Rotation paths and how fast each direction turns (degrees a step):
Each turn is a multiple of 5 degrees from 10 to 175, or 0.
Each row of a path follows its step; steps can be skipped.

step 0: [ -3  -1   3  29 -30  -2 -25  24   7  21   1  20  34   5  22  11  17  -4
  22  11  -7  16  10 -23  12  11   8  11   3  -7   5  -4  19  15 -11 -26
   8 -22  -4  -9   6   5 -13   6  -9 -33  20   4  -8   6 -19  12   8   8
  21   0]
step 1: [ -2  -7 -14  -9  15   7  35 -17 -11  12  -7   2   1  13 -16  -3 -29  17
  -8  30 -29  -5 -16  16  30  19  -3   6   3   3  -9  11 -14  -1  -2  22
 -22 -25  -9  12  -9   9 -15  29  13  -1 -16 -35  -3  -8   1   7   4 -14
  10  -7]
step 2: [  0 -17  26 -21 -10 -10 -16  -7   6   8 -13  31 -18   3  12   4  15 -14
  -4 -11   7  10   9  -6 -23 -31   4  -6   4   7 -24   4  -5  -5  18   1
  13  -8  32   3   8 -11   8  28 -16 -22  -3   3 -20  10 -23 -26 -15 -34
   1  -2]
step 3: [ -7 -26 -12 -17   6   6 -14  10  -9 -17  11 -12 -11 -19 -33   6  -9   6
  10  -7  -7  25  15  18 -10   5 -14  -2   9  11   5   1  12   7   2   9
  14  24 -33   2 -10  49 -20  -8  34  11  -5  -1 -12   1 -12  15  -4  -2
 -10 -13]
step 4: [ 14  14  -6  23  -3  28   2  -2  21 -20  -7 -24 -16  10  12   6   1   1
 -12 -31  24 -14   9   0  -6  10  16  30   2  24   7  -3   5  10   9 -15
 -16 -24  11  -6  21  15  -7  21 -23 -23  18  21 -16  -4  15 -20  -4   7
  10   2]
step 5: [-19  15   2  -1  -2 -19  10  -8 -12   2  -3   0   3   1 -18   4  -8   7
 -17  -2 -18 -31   6 -25 -27  23 -31 -17  20 -21  -4 -18  -1  -6  12  -3
  10  -8 -23 -20 -25 -10 -21   4  12  -7 -23 -16   7 -19   8  -9   4  18
 -33   9]
step 6: [ 26  12  -3   6 -10  11  -3  10   9 -15 -29  24  34 -18 -21 -14 -24   4
   1 -17  -5   5 -10 -17  -6 -22  29 -21 -17  20   0  -7  24  15  -6   1
   7   0  23  17  16  -9  27  -4  -2   7  -5   1   4   7  14 -24  18 -14
  -3  -6]
step 7: [-16  21  16  -7  -1  13 -27 -21 -23   6  12  -8 -14 -17  -6   3 -30 -16
   2  30 -19   0   1  23 -17  25 -15   9   4  -7 -13   3 -11 -13  25 -19
  -4  27   9   8  17   5  12  -5   6   0   5  13  22  13   2  35  10  12
  -4  11]
step 8: [  9  -6  -8   1   7  13   9   5   5  -4   1  -9 -20 -18 -14 -23  45  -8
   6 -14   6 -38 -31   0  11 -11  11  -7  -5 -18   3   2  11  17 -10  14
  -8  32   7 -16  -9   4  18   0 -35 -13  -4   2 -12  -8  22   2  -5 -12
  26   3]
step 9: [  0   7  -1  10   5 -18   1  -6  16   7  11  -9  -6  11  19 -19  -7   4
  20  21  28   6 -19 -27 -25   1  -4 -23   7   4  17   3   3 -15  10  -1
  -8 -10 -17  -2  12 -12 -16 -14  24  12 -20  21  22  13  -6  28 -43   9
 -17  -7]
Speeds:
[-8 -1  9 -1 -5 -1  1  1 -3 -4 -2 -3 -1  4 -4 -5 -6  0 -6 -1  8 -1 -1  0
  9 -2  3  2 -3 -2 -6  1  4 -5  1 -5 10  4  5 -7  5  2  3 -1  7  5  2 -6
  0  3 -2  0  2 -8 -1 -2] | 85
[-7 -3 -1  1 -2 -5  4  0  3 -4 -5  9 -4 -1 -5 -9  2 -2 -1 -2 -2  0  4 -4
 -2 -8 -1 -7 -3  5  5  8  6 -3  3  5  3 -2 -5  1 -2 -1 -3 -5 -7 -1  6 -1
  0  4 -5  6  1  6 -4  3] | 115
[ -7   3  -9   0   4   0  -4  -9   1  -5  -2 -11   8   3   3  -9  -8   3
   5   1  -2   4   3  -2   4  -3   4   1   1   4   1   2   1   2   0   5
  -2   0   4   6   0   0  -4   7   1   2   7   3   2   1   4   2  -6  -2
  -2   0] | 130
[  2   9 -10   3  -2  -1   2   2   4  -4  -7  -2   7   4   6   0  -3   0
  -3  -4  -3  -3  -3   1  -3  -3  -7   0  -4  -5   6  -4  -7  -2  -2  -6
   7  -3  -7  -6   5   1  -2   1  -1   4   2   1  -3  -4  -8   0   7   0
  -1  -3] | 65
[  5   1   0  -3   1   8  -1  -4 -11  -4  -5  -3  -4  -7   0   4   1  -4
   5  -1  -7   8   5   1  -6  -2   5  -1  -5   0  -4  -2  -3  -6  -1   3
   4   3  -1   4   1  -7   5   0  -2   7   2  -5  -2   2  -9  -4   0  -1
  -3   0] | 85

step 0: [-10 -23   6  38  15  -8 -19  27 -20 -12   0 -12  -4  -6  -3  -4  -2   3
  11  20  26  15  23  29 -19  -7   3  19  22  21  -7 -15  10  17  -4  -3
  -3 -14 -18   3   6 -14   8   6 -15 -23  33   8  12  10  29  -3   5  25
  20  27]
step 1: [-11 -32  -3  -1 -24 -20  -2  -6 -29   3 -25 -13 -10 -16  -2  25 -21  -7
 -14  16  35  -4  38   4  -1 -11  13  18   7 -22  11   6  23   8  -1  23
   0  22 -18  19   4 -18   2  -8 -13  14  24  -6   5   3  -9   0 -13   3
  13  37]
step 2: [ -6 -24   1   6  -4   9 -18 -17   1   4  -9 -11 -23  -6  -3 -27 -14  -7
 -10  -5  -4  47   4  -4 -30  11  19  22  18 -30  25  -1  23  -1  33  25
  -4  15  -2  10  11 -17  -6   6  -1 -11  25 -17  -3   3  22 -19  17  19
   7  22]
step 3: [-18 -13  -8  -8 -12   1 -24  10  10   0  -7 -10  23  -2  -5  -2   8 -26
 -18  -6   7  19  22  13  -5   7 -12  26  15 -10   6 -16  18 -11 -10   8
   5 -10  -9   3 -45 -24 -15   4  -5  10  53   2  10   9  32 -30 -14  10
  18   6]
step 4: [-13  -3 -15 -15 -16   6   2  -9 -35  10 -32 -31  11  -4   7 -13 -20   7
 -14 -10  20  27   5  -6   4  20 -14  -6  34 -15  18 -15  25  10  -3 -15
   1   0 -20   4  10 -26  10 -17  12  -7  19   9   9   8  23   6 -40  22
   9   5]
step 5: [  7  -1  -3   2 -20  14 -19  17  -7  -7   4 -35  20 -16 -13  -1  -1  16
   0   1  30  39   7 -21 -27   7  -2  -3  20  11  -8  23  -3  -6   7  18
   8   7 -45   8   9 -35 -21  13   7 -11  22   8   7 -11  16 -14   2  14
 -11  21]
step 6: [-29   3  -6 -14 -12  -5  15  23   5  10   0 -30  14 -34   9  16 -10 -43
  -3  -8  13  16  10  -9 -19 -16  15   1  21  13  -1 -15  23  32 -10  -8
 -13   7 -30  14  -9 -16   4   5 -22 -16  18 -23  -1  -4  18 -12   5  13
   5  22]
step 7: [  3 -29   8   6 -11  12   3  -8 -28  12 -17 -25 -11  -3  -2 -19 -25 -14
 -31  -1  20  27 -13  -3  -4 -17  16  15   9  -3  -8 -22  -1   9  11 -16
  17 -11 -54  21 -12   2  -6 -28  -3   5  16   0   0   6  18  -2  15 -12
   5  32]
step 8: [ -4 -33   4 -24 -39 -10 -18 -16  -7  -4   5  -2  -2 -10  -1   5 -17 -24
 -30  -4  11  19   4 -27 -20  -2  15  -1  17   5  -3 -31 -10  -6  -8  20
  13  14 -24 -10   8 -31  -9   3  15  19  32 -21  -2  11   8 -20   8  10
 -19 -15]
step 9: [-38 -15  -9 -21 -11  13 -22   9  -6   7  -6 -26   5  14  -1 -15 -10 -17
  -2 -30  13  42  -3  25 -30   3  15  14  18   4 -11 -40   4   9 -11  -6
 -16  12 -19 -31  -6   1 -13  14   5 -17  15  10 -14  11  10  12  -5   6
   2  -2]
Speeds:
[  8  -3   5   2   3  -2   0  -4  -4   4   1   7   1  -3  10  -2  -2  -3
  -2  -6  -4   2   5  -3   3   2  -2   0  -4   4   3  -3   0 -11  -2  -9
   9  -5   1  -1  -6   0   3  -4   0  -3   4  -1  -1   3  10  -3   1   1
  -4  -2] | 85
[-1  3  5 -6 -3  0 -7 -1 -2  1 -4  0 -2  1  3 10  3  4 12  2  7  5  0  3
  3  3 -5 -5  5  2 -2  4 -5 -1 -6 -3 -5 -3  0  1  5  3  0  3 -4 -5  5  7
 -1  0  5  6  1  4 -6 -2] | 70

step 0: [ -9  28 -32  -4   1   0 -40 -21  17  17  17   6 -15  -8   6  24   7  -2
  -3  16  -2   0  -6 -11 -21  14 -21  -9   4   8  13  19  -8  24   6   9
   7   5   9   7  22  22  24  -4   4 -30 -13  18   6   9  -7  -9   0  11
  -6  15]
step 1: [ -5   9  12  34 -13  14  -4   5  12   0 -11  -2  -2   1  23 -13   6   4
 -16  29  -9  -6 -36   2 -13 -14  -7  22  15   6 -12 -16 -10 -14  29 -11
 -15  14 -33  15   6 -21  -9  16   8  -1 -21 -28  -1  -3 -11   0  -3   4
   8 -18]
step 2: [ 10 -24  -5  28   6  -3  20  10  -2  19 -13  -5  -4 -32 -19  25   8  15
  33   0 -35  -9   4  16  -8  12  25  -7  -2  10  -1   6  10   2  10   7
   0   1   0  -1   2 -11  14  11  -8  11  17 -18  -1  16  10  20  19  -8
 -24  26]
step 3: [ -8 -17  21  33   2  16   2  -5  15  12  18  -2 -20  -5  -2  10   9 -17
  14 -16  13  18  18  -8  31  10   9   5  -5   1 -27   2 -14  -4  -7  -4
   6   8  21  11 -14  12 -28  -5  -5   4  -5  34   3   6 -27  11  -7   3
  30 -12]
step 4: [  2  26 -43  -5  -3   6   4   6  -8   5  17  17   0  19   5  -2  10  15
  -2  41  -2  29  -3 -10   0 -14  24 -22  -6   2 -10   7   2   1 -23   8
  11 -30   8  -2   2 -28  12   8   2  -3   1  23  28   2   9  -7   3  15
   9  -7]
step 5: [ 21 -12 -20  10  16  28  -4  -2  -9  -9  -9  -8   9  13  16 -10  13  11
 -12 -12  -3   5  -1  21   0 -15  -8  13 -14  22  10  -8 -32   8  23   2
  25 -19 -23 -24   8  25  -1 -15  12  -8 -28 -18 -10  -4 -13  10  -3   4
 -19 -21]
step 6: [ -3 -28 -21  -1 -11  -1  23  -2   5   0   7  21  -2 -14  -1  32  -6 -14
 -10   9   4 -31 -16 -10 -30   7   5  -2  -3  20  -4  15 -17   3   4 -37
  17  10   3  23   6   6   9   1 -29   0  24  -9 -23  -1   3 -22   3  -9
  -7   0]
step 7: [-20 -12   0  27 -25 -23 -13  27  13  12  18   7 -12 -23 -17 -25   8   9
  -2  12  27  11   9   2   4   5  -5   6  25   5  16  21   8  -3  10   7
  -8  16 -12  -6   6   1   8  -9   7  24  -9   6   2  12 -48   2  -5  -7
   3   3]
step 8: [ -3   8  -8   7   1 -10   5  -8  30  10   1  -6   7   0   9  -3 -20 -31
  36  33  -7  10   5  20  -7 -15  17  -7   1   5 -18  -5   6   3  20   5
 -13 -23   4   1 -42   0  19  11  12 -21 -16  -4   9  29  18  -4  -6  -4
   6   3]
step 9: [ -5   4 -21  17  10  25  18   3   7  17 -10  23  16 -23 -11  10  34  -2
 -12 -13 -31  11  -1  -6  17 -11  -7  14   7 -18   8 -29   2 -12  17  25
  18  -4   5   3   1   3 -16 -23  -9 -22 -14   3 -14 -12   2   4   5  22
  15  10]
Speeds:
[  0  -6   2  -3   6  -4   0  -3  -4   2   7   8   8   0   2  -2  -1  -5
  -3   2   6  11  -2   4  -1   4   0  -6   8  -2   6   0 -10   4   5  -5
  -4  -1  -3  -5  -2   1   5   2  -6   2  -2   1  -3  -7   2   0   2  -3
   0   3] | 45
[  2  -8  -5  -6   4   0   4   4 -10   4  -5  -5   1  -5   2  -4  -2   2
   4   3  -7  -7   1  -3   0   3   1   5   1   1   7  -1  -5  -1   1  -3
  -3   7   5   4  -6   3  -2  -1  -4   2   3   2  -3  -3  -4   3  10   3
   5  -6] | 95
[-1  3 -5 -7  0 -5  0 -3 -3 -3  1  2  2 -1 -2 11  5  5 -6  9 -3 -1  2  2
  2  8  8  2 -1 -5 -1  3 -4  2 -4  3 -1 -2  5  1 -3  3  6  6  3 -3  6 -6
 -1  9  2 -3  2 -2 -1  7] | 170
[ -3  -2  -1  -3  -1   2   2  -1  11   6  -1   0   3   8   2  -4  10   0
  -2  -7   3   5  -4   1  -4   2   5   1 -12  -4   5  -1   0  -2  -1  -4
  -1   7  -3   7  -1  -7   2   0   3   0   4   1  -4   2   1  -6   5   3
   6   1] | 135
